One vector is turned by the same rotation once a step. Each row is the vector after some number of steps, and that number follows the row.
The counts run from 0 to 938.
[ -8 -14 -34  13 -13 -11 -16   0  -4  33  -3  14  15 -23  21  12  15   9
  18  -1  -4  -8 -26  20  -3  13 -13  -1  19 -16 -11 -11  -2  -3  18  14
  -4 -14 -11 -14  14   0  -3  -1   3  -4   2   0  11 -13  -1 -17]
479
[  2  13  10 -10 -24   0  18  14  16   2  -7   1   4   6 -19  12  -7   2
   4  -5   4   2   8  -6  -2  15 -11  -4   2  31 -23  -8  18   0 -31  -5
 -26  24  16  23 -17 -12  -6 -15 -14   0  -1  16 -21   4 -18  -5]
47
[-12 -11   1  11  -9   9  33  16  10  -3 -22  -5   4  10   2  -1 -32  16
   0  16   3  -1  -2 -13   8   3 -16 -33   3  -8  -7 -16   6   1  -6  -7
 -17  31  -1   8 -28   6  16 -17  -5  12   7  19  -3  -2   3  -6]
430
[-26   2 -25  12  -3  10   3  10  10   7 -18   3  10 -10  -3  10 -30  21
 -10   3 -16  12   1  11 -14  -5 -34 -14  -3  -8 -10   7  -9  -2  -4   2
 -24  25  14   6  -9   8  15   1   7   9 -11   5   9 -18  -2   3]
304
[-29   0   9 -13   2  -8  18  16  -3  -7  -2 -10  10   3  -1   2   9   5
  -4 -15 -20  10   5  -6  -6   2   3   6  10  -8   2  11  -6  -7  -4 -10
 -12  12  39 -13 -19 -27   2 -21   1 -16 -24  -3  27  18  -3   0]
683
[-30  -4  -8  -8 -34  -5  -7  12   0  12   0   9  -8  -6  -7   4 -24  11
  21  20   0   4 -16   0  -7   9 -16 -22   0  -9 -17 -13   8  19 -11   4
  -8  13  13  11  -6  16 -20   4 -17  -1 -13   7 -22  -7  -7  -7]
201
[  4  -7   4   5 -32 -17 -13  10 -27   5   5  11 -21   1   1  -6  -5   1
  -2  10  -5   3  -7  -4  10  11  -8 -17   2 -18 -14 -11  12  13  -9  12
   4 -21  14  -5  -6  11 -31 -11 -10  -2 -27  -8 -10  24   6 -13]
99
[ -7  -5  -2  -6 -17  14  -8  22  23  12  26   6  15  20  14  -7 -32   7
   2   2  -5  11 -12 -11  -1  -8 -13  -7   0  -3  -2  -6  12  14   7  -3
  -9 -12   1  28  -2  15   8   3   2  -9 -28  -5   0   1  15 -36]
359
[-20   8   5 -12  -8 -10 -11   1  12  19   3  -5  18  -2   3  16  -7   4
   9 -12 -22  11  -3  16  -3   0 -21  11   9   8   6  11   1   3   2  -1
 -12  -9  31  11  -4   3   8 -25  23 -17 -21   9  18  12  -4  -9]
345
[-15 -15 -26  28  12  -4  -4  10  -8  12 -18  -1   3  -8  23  -1  -1  16
 -14  -1 -13  -5 -11  11  -3  -3 -22  -6  10 -28   1   0 -14 -11  26  15
   5   5  -1 -32  -6  -7  17  -9   5   1 -14   3  29   1   7  -8]
816
[-26   2 -24   6 -21 -10   5  17   1  31  -2  -6  -6   5  13  10   6   6
   3  21 -13  15 -11  -2  -2   5 -15  -7   3 -40   4   4  -5  -6  18   7
   3   5   1 -16   1   9 -17 -24 -29  -9 -12  16   9  -6   4   2]
708
[ 11   4   2 -15   5  -6 -25  11 -13   1  -1  13  -6 -11  19 -10   1   9
 -17 -12  10  -9   2  23 -20  -1 -20  -6  14   0  -1 -12   1   2 -11  23
  -6 -16  19 -16 -14  -5   2  12  -1   2 -37  -5   4  30  -9 -13]
916
[ 18 -13  -1  21 -23   4   1  24   1  10  11   1   2   1  17  -8   8   0
   3   3   5  12 -17 -27  10  16   0 -11   0  -8 -18  -8  12  -8  16  12
  10  -2 -32 -11   1 -16  -5  -2 -31   1  -9   9  15 -20  19 -19]
255
[ -4  -3  -4  11  -2  -6 -13  12   6  19  13  30   2  34  16   6  11  21
 -24   7  13 -17 -15   6 -25   4   1  18  14  -8   0  -8  13   5  -5  29
 -14 -23  -9 -11   8 -17   3   4 -11 -11 -21  -1  -7  13  10 -16]
465
[  5   5   2  24 -14 -18  -2   5  -5   6 -24  11  -8   0   3   4 -13  13
  -2  23   2 -31   3  10  12  11 -20 -22  18  -2  -2 -20   8  -4  -4  14
 -11 -10 -18   5 -24   3  -1 -21 -10  13   3  22 -21  20  -8  -8]
323
[ 46  14  17  -8  -2   1   7  13   0   5 -19   6  -5  -3  10  -8  20  -2
 -20 -17  22  -7   0  -1 -10   7  -5 -12  16  14 -20 -14  11  -9 -22  24
  -1 -16   1 -13  -9 -15   3   0 -10  11   0  -5   1  34   2  -7]
394
[ -1  -5 -19 -10 -35 -13  -8   7   4  27  13   9  10 -19   3   1 -15  -4
  34   9  10   9 -13   5  -7   9 -19  -7  14 -18  -8 -18   8   9   5  -4
  -3 -11  -8  13  11  16 -15  -9 -18  -9 -11   0 -11  -5  -8 -20]
482
[ 21   7  -8   2   2  -1 -28   6   7  22   3   3   6 -10  18  -1  -1   3
 -21 -10  -8   6  -1  19  -5   0 -32   4   8   1   3  -2  -4   2   9  37
   3 -18   7  -2  -4  22  12  -7  15  -4 -32  -2  26  19   7 -19]
237
[ 29   4  10  -7  -5  -5  -6  11 -21 -20 -16   9  -9  -7  12 -14   0  -6
 -11 -14  -2 -24  17   8   2   4 -11 -11  13   6  -8 -27   2  -4 -14   1
 -10 -12  17  -8 -26 -12  -5  -2   2  10 -16  -3  -5  40 -16 -18]
788
[-17 -10 -12   6 -18  -4  32   3  18  25  -6 -12   0  14  11   3 -12  13
  11  19  -2  10 -13   1   5   7 -23  -5   9 -11  -1 -21   5  18   1  -3
   4  32   2   9  -9  16  14 -24 -13  -6   1  21   1   3  -3 -14]
711
[ 21  -3   2   5   6   3 -13   4  10  12   3   3   2   7  25  -2  -6  16
 -20  -6   0   0  -8  19  -1  -1 -30  12   3  21   3 -12   2  12   5  29
   1  -6   9   2  -8  13  24  -1  16  -2 -31   3  21  20   6 -25]
236
[ 14   5 -33  17 -15  -3 -26   8 -20  24 -13   9   0 -21  18  19   5  -8
   8  -2 -28  -7  -5  10  11  13 -16 -16  -2   7 -26  -4  -9  -9   4  10
 -11  -6   2  -6   0   0 -16   9  -1  21   6  16   2  -4 -20 -10]
887
[  8   6  -6   1 -28   7   7  31  13  14   0 -18   2  -7   2   0 -12  -8
  13   1 -12  36  -5 -26  14   7 -11 -21  -8  -8 -20  11   6 -11  10   2
  13   4   5  13  -3  17 -11  -9 -28   6  -9   5  16 -14  17  -9]
258
[-13  -5  26  -8 -24  -7   0  14   2  14  25  10  15  20   5   6  15  10
   1  -8 -11  15 -21 -14  -6  15  21  13   8   3 -10   6  14   9  -3  19
  -2 -15  17  -7   8 -22 -11 -10   6 -18 -25 -11  10   9  23 -12]
229
[ -7 -18  27  -3 -33  -8  14   5 -12   2  15  -2 -10  19  11   0  13   8
   6   8 -14   9 -14 -13  19  24  14   4  -6  10 -19 -13  10  20  -1   9
   7   3  20  -7  -8 -15 -13 -15  -2 -13 -17  10   6  21   7 -16]
102
[ 46  16  15   6  -1   6  -3  18   7  -6 -16  -4   3  -6   2  -1  -8  -8
 -17 -17 -13   5   8  -8  16   3 -22 -10   0  29 -23  -1  12 -12 -10   8
  -5   1  23  19 -13   8   6 -13   9  14  -4  -7  11  25   6 -12]
390
[ 12  -1  -6  10 -14   0  17  21   5   9  19   6  24   5  12   3  12   4
 -11  -7  20   7  -7 -17 -22   4   1  12   7 -16  -8  -2   9  -4   9   1
 -12   0 -33 -21   4 -27   8  -2 -28  -8 -16   0  10 -14   7 -11]
15
[ 20   6 -15  18  -8   1 -32  17  -1  25  -1   6  -2  -8  28   0  -7   2
  -5  10 -14   7 -11   8  11  -1 -25 -17   2  -7  -8   1   6 -11  17  24
   8 -23 -11   0   0  28  -3   2  -4  10 -19   9  16   3   9 -15]
365
[ -6   8 -10 -21 -27 -13  -4  13 -13  18  -3   3   7 -21   3  17  10 -20
  34   0 -12   4   1  -7   4  16   3 -22   9   0 -20  -7   0 -14  -7 -10
  -9  -8  14   0  -8 -13 -30  -7 -21   5   1   9  -5  -2 -24  -7]
892
[ -5  10 -13   0 -19   4  13  33  17  12  11  -6  29   0  -1   7 -18   5
   0  -5  -5  33  -3 -21 -13   2 -17  -3  -6 -20  -6  17   5  -9   5  -6
 -17   9  -7   5   0   4   5 -16 -23  -7 -18   2  16 -25  15  -1]
18
[ -6  -8   8   7  -1   5   5   5  22   2  -7  20  19  29  -5  13  -6  26
 -12  -9   0 -19 -16  15 -23  -2  -9   7  19  13  -3  -4  16  10 -15   2
 -33  -1   8  16   2 -13  20  -8  21  -3  -4 -16 -12  13   8 -22]
460
[ 21   5   5  -3   2   8 -10   7   5  20  -4  18  23   0  27  12  20   1
  -4 -16  -2 -15 -15  10 -20   6   7  -2  25  11 -11  -3   7 -13  -6  21
  -8 -28  -3 -20   5 -13  12  19  14  15  -6  -9   7  11   9 -19]
633
[ 14 -24 -21  23  -6   7  14  17   6 -11 -22  11  -6  15   0  -9 -10  20
  -4   1  -4 -18 -16  -4  10   4 -18  -8   6 -14 -16 -18   2   7   4  -5
  -5  22   0  20   2  -6   2 -13  -6   8  16 -18 -12   6  10 -33]
828
[  0 -10 -27  20  -4   5   4   4  28   5  -8  16  14   4   5   3 -16  26
   1  -8   7 -20 -19  13 -13  -3 -27   3  14  -1   1 -14   0   6   4   0
 -20   9 -13  18   4  -3  25  -8  11  -5   3  -9  -7  -3   1 -36]
588
[-17  -8  -6   4 -24 -10  15  11 -18   4 -12  10 -17  11  -4  15  23  13
  -2  10   0  -9 -10  -4  -6  25   7  -5   8  -8 -26 -12   5  10 -19  15
  -4  21   7 -18   1 -22 -20  -8 -23   1   9   4 -18   6  -3   3]
439
[ -6  10 -17  15   5  -8 -25  14  -2   9   0  30   8  13   3  17   0  16
 -19  -8 -15 -15 -12  12 -22  -6  -6  11  11 -20   0  17   0 -12  -3  26
 -26 -26   7  -5  10  -5  -4  -7  15  -2 -17 -22  -4   6  14 -11]
463
[ 17  15  20 -12 -35  -6   7  10  11  24   6 -11  -4   0   5   3  -3  -8
  19  15  -2  19  -3  -9  14  13  -5 -16   5  18 -19  -9  20   5 -10  11
   6  -9   7  13  -9  18 -16 -17 -19   1  -2  16  -6  19   5 -12]
497
